Each second row below is the first row of its pair, turned about zero in one of four ways (a turn may also mirror it), then rescaled, with some noise.
Each pair is followed by the number of its way, counting from 0 in the order the ways first appear.
-0.20 -1.26 -1.65 -1.03  1.73  2.02 -0.75  0.19
-2.64 -0.35 -0.35  1.78  0.69  1.37  1.41  1.11 0

 0.09  0.51  0.66 -0.28 -0.97 -1.33  0.02 -0.12
 1.47 -0.15  0.38 -0.15 -0.46 -0.06 -0.61 -0.53 0

 0.71 -3.06 -0.13  0.27  2.48  1.33 -0.22 -0.40
 0.27 -0.20 -0.81  2.46  0.89  2.01 -1.43  2.68 1

-0.11 -0.63  1.17  2.13  0.11  0.31  0.85 -0.65
 1.79  0.61  0.38  0.10 -0.42 -0.17 -1.92  0.86 1

 0.26  0.76 -0.89  0.27  0.76  1.42  0.29  1.41
 0.30 -1.05 -1.89 -0.68  1.19 -0.52 -0.04  0.03 1

-0.30  0.23 -0.04 -0.96 -0.75 -1.05 -0.40 -0.43
 0.99 -0.14  1.17  0.31 -0.51  0.84  0.29 -0.56 0

-1.44  0.89  0.11 -0.08 -1.62 -0.32 -0.20 -1.37
 1.80 -0.55  0.32  0.99 -0.68  0.66 -1.02  0.96 0

-0.57  0.55 -0.01  1.87  0.19  1.68  1.02  0.17
-0.38  0.63 -1.65 -0.49  1.23 -0.92 -0.88  1.16 0

 1.05  0.05 -1.26 -1.18  1.51  0.79 -0.27  1.98
 1.02 -0.47 -1.97  0.05 -0.85 -1.33 -1.10  1.44 2

 0.17 -0.85  1.20  2.01  0.29  0.34  0.87 -0.50
-1.32 -0.17  0.16 -1.02  1.30 -0.32  1.07 -1.22 2

-0.90  0.61 -1.70 -0.98  0.34  1.53 -0.54  0.30
-1.01 -0.22 -0.83 -0.44  2.40  0.01  0.88 -0.24 1

-0.21 -0.72  1.20  1.69 -0.34  0.03  0.62 -1.11
-0.06 -0.04 -0.69 -0.48 -1.31 -2.11 -0.73  1.05 0

 2.15  0.24  1.73  0.80 -0.19 -2.24  0.79  1.40
 1.24 -2.51 -0.70  0.19  0.25  0.06  1.80 -2.27 2

 0.70  0.15  0.78 -0.19 -0.32 -1.40  0.05  0.37
 0.45 -0.86  0.13  0.48 -0.39 -0.04  0.73 -1.02 2

-1.45  1.10 -0.19  0.01 -1.50  0.12  0.01 -0.99
 1.73  0.33  1.04 -0.93 -0.02 -0.46 -0.76 -1.35 3

 0.09  1.06 -0.82  0.72  0.53  1.50  0.63  1.41
-0.58  0.64  0.60  0.02 -2.57 -1.01 -0.27  0.49 3

-0.66  0.69  0.81  1.34 -0.99  0.06  0.65 -0.75
-0.54  0.23  0.31 -0.38  1.66  0.74  0.22 -0.43 2

-0.16 -1.37  0.10 -1.32 -0.06 -0.98 -0.79 -1.32
-0.79  0.34  1.63  0.57 -1.87  0.19  0.78 -0.56 2

 1.87  0.97 -0.02 -2.33 -0.18 -2.51 -0.64  2.23
 0.97 -0.41  1.96 -1.07  0.57  0.99  1.01 -3.44 0

-0.11 -0.82  1.05  1.49 -0.03  0.04  0.54 -0.94
 0.11  0.53 -0.46 -0.53 -1.22 -1.60 -0.35  0.73 0

-0.01  0.42 -0.99  0.14  0.82  1.60  0.17  1.05
 0.32  0.12 -1.69 -0.04  0.50 -0.87 -1.11  1.28 2

 2.35 -0.34  1.31  0.04  0.58 -2.09  0.40  1.41
 1.16 -2.40 -1.19 -0.15 -0.76 -0.29  1.95 -1.91 2

-0.08 -0.18 -1.57 -0.75  1.29  1.68 -0.41  0.76
-0.36  0.60 -1.46  0.05 -0.70 -1.43 -1.01  2.12 2

 0.87 -0.73 -0.79 -0.96  1.37  0.49 -0.49  1.14
-0.68 -0.58 -1.50  1.31  0.46  0.62  0.62  0.90 1

 0.16 -1.14  1.10  1.46  0.43 -0.11  0.56 -0.73
 1.46  0.15 -0.94  0.74 -0.15  0.60 -1.14  1.15 3

 0.10 -2.43  1.04  0.88  0.88 -0.04  0.00 -1.53
 1.65 -1.85 -1.24  1.59  0.63  1.58 -0.24  1.24 3

-0.54  1.44 -0.89  0.16 -0.24  1.15  0.25  0.60
 0.21  0.37  0.64 -0.92 -1.57 -1.43 -0.17 -0.68 3

-0.82  1.73  0.03  0.56 -1.53 -0.21  0.39 -0.21
 1.06  0.02  0.60  0.39  2.11  1.49 -0.98 -0.34 2

 0.03 -1.17  0.26 -1.48 -0.32 -1.37 -1.02 -1.05
-0.03 -0.45  1.52  0.82 -1.98  0.35  0.55 -0.70 0

-1.29  1.69 -0.73 -0.42 -1.41  0.35 -0.09 -0.27
 0.77  0.76  0.49  0.33  1.00  1.59 -1.28  0.46 2

 1.61 -0.16  0.81 -1.96 -0.44 -3.25 -0.85  0.78
 2.14 -2.05  0.69  1.12 -2.61  0.53  1.20 -1.26 2

 0.06 -1.02  0.41 -0.75 -0.31 -1.14 -0.49 -1.00
 0.28 -0.77 -0.15  0.00  1.59  0.93  0.29 -0.04 3

-0.16 -0.34  1.14  1.99 -0.02  0.40  0.79 -0.67
 0.14  0.62 -0.79 -1.05 -0.35 -1.80 -1.02  1.27 0

 0.94 -0.53 -0.85 -1.14  1.34  0.35 -0.56  1.16
-1.86 -0.32 -0.37  0.86 -0.05  0.15  1.50 -0.26 3

 0.10  0.61  0.74  2.03 -0.07  0.53  1.07  0.24
 0.38  0.33 -1.33 -1.21  0.74 -1.51 -0.65  0.58 0

 0.96 -0.48 -0.84 -1.08  1.36  0.40 -0.44  1.20
 0.44 -0.57 -1.28  0.09 -1.67 -1.49 -0.13  1.23 2

 2.34  0.72  0.74 -1.13  0.08 -2.59 -0.05  2.23
-1.24 -1.25 -0.80  0.98 -3.33 -1.32  2.13  0.13 1

-0.22  1.07  0.18 -0.69 -1.22 -1.14 -0.22 -0.24
-1.00 -0.14  0.88 -0.66 -0.78 -0.73  0.75 -1.40 1

-1.60  1.05 -0.12  0.04 -1.55  0.08 -0.07 -1.30
 1.61  0.14  0.69 -1.33  0.18 -0.11 -0.53 -2.01 3

-0.14 -2.13 -1.00 -0.87  1.56  1.28 -0.87 -0.62
-1.48  1.02 -0.28 -0.28 -1.66 -1.92  0.11  1.65 2

-0.52  0.03  0.52  1.03 -0.38  0.19  0.38 -0.77
-0.63  0.05  0.37 -0.37  1.09  0.26  0.40 -0.30 2

-0.59 -1.80  0.52 -0.26  0.00 -0.30 -0.39 -1.91
-0.35  0.18  0.46  0.52 -2.73 -0.34  0.04  0.89 0

 0.21 -1.02 -0.29  0.21  1.15  1.19  0.06  0.31
-1.76  0.05 -0.62  0.08  0.05 -0.40  0.90  0.36 0

-0.84  0.69  0.11  0.51 -0.81  0.28  0.25 -0.53
 0.61  0.30  0.82 -1.46  0.51 -0.59 -0.32 -0.83 1

-0.48  1.69 -1.10  0.21 -0.22  1.28  0.25  0.99
 0.54 -0.22 -1.03  0.12  2.21  0.72 -0.71  0.65 0

 0.72 -0.55 -1.10 -1.45  1.07  0.19 -0.62  0.93
 0.53 -0.08 -0.79  0.14 -1.90 -0.90 -0.55  0.98 2

 0.07 -0.13  0.43  1.07  0.23  0.30  0.54 -0.06
 1.03  0.35 -0.29  0.09  0.02 -0.39 -0.93  0.54 1

 0.93  0.53  0.94  0.11 -0.36 -1.51  0.28  0.67
 1.09 -1.60  0.04  0.10  0.23  0.50  0.86 -1.20 2

 0.65 -1.75  0.19  1.09  1.74  1.11  0.21 -0.02
-2.15  0.18 -1.10 -0.39 -0.64 -1.21  0.67  0.74 0

-1.00  1.53 -1.34 -0.46 -0.43  1.35 -0.12  0.42
-0.43 -0.31 -1.16 -1.23  2.41 -0.54  0.56 -1.31 1

-1.35  1.32 -0.27  0.06 -1.50  0.11  0.00 -0.88
 1.55  0.66  0.91 -1.40 -0.21 -0.50 -0.82 -1.37 3

-0.63 -0.76  0.21 -1.37 -0.84 -1.43 -0.93 -1.60
-1.24  0.72  2.27  0.49 -0.53  1.04  0.61 -0.87 1

-0.02  1.47  0.00  1.10 -0.50  0.39  0.79  0.93
 0.78  0.17 -0.98 -0.63  1.67 -0.44 -0.65  0.26 0

-1.03 -0.26 -0.49 -2.18 -1.06 -1.00 -1.24 -1.58
 0.48 -0.35  0.41 -1.54  2.17  0.73  1.06 -2.21 3

-0.88  2.10 -1.37 -0.26 -0.48  1.32  0.08  0.98
 0.86  0.64 -0.62  0.09  1.29  0.66 -2.00  1.89 2

-0.53  0.60  0.61  1.31 -0.73  0.09  0.64 -0.41
 0.89  0.09 -0.70 -0.23  0.09 -1.00 -1.03  0.68 0

-0.35 -0.90  0.35 -1.04 -0.48 -1.30 -0.75 -1.31
 0.38 -0.53  0.07 -0.27  2.12  1.04  0.30 -0.99 3

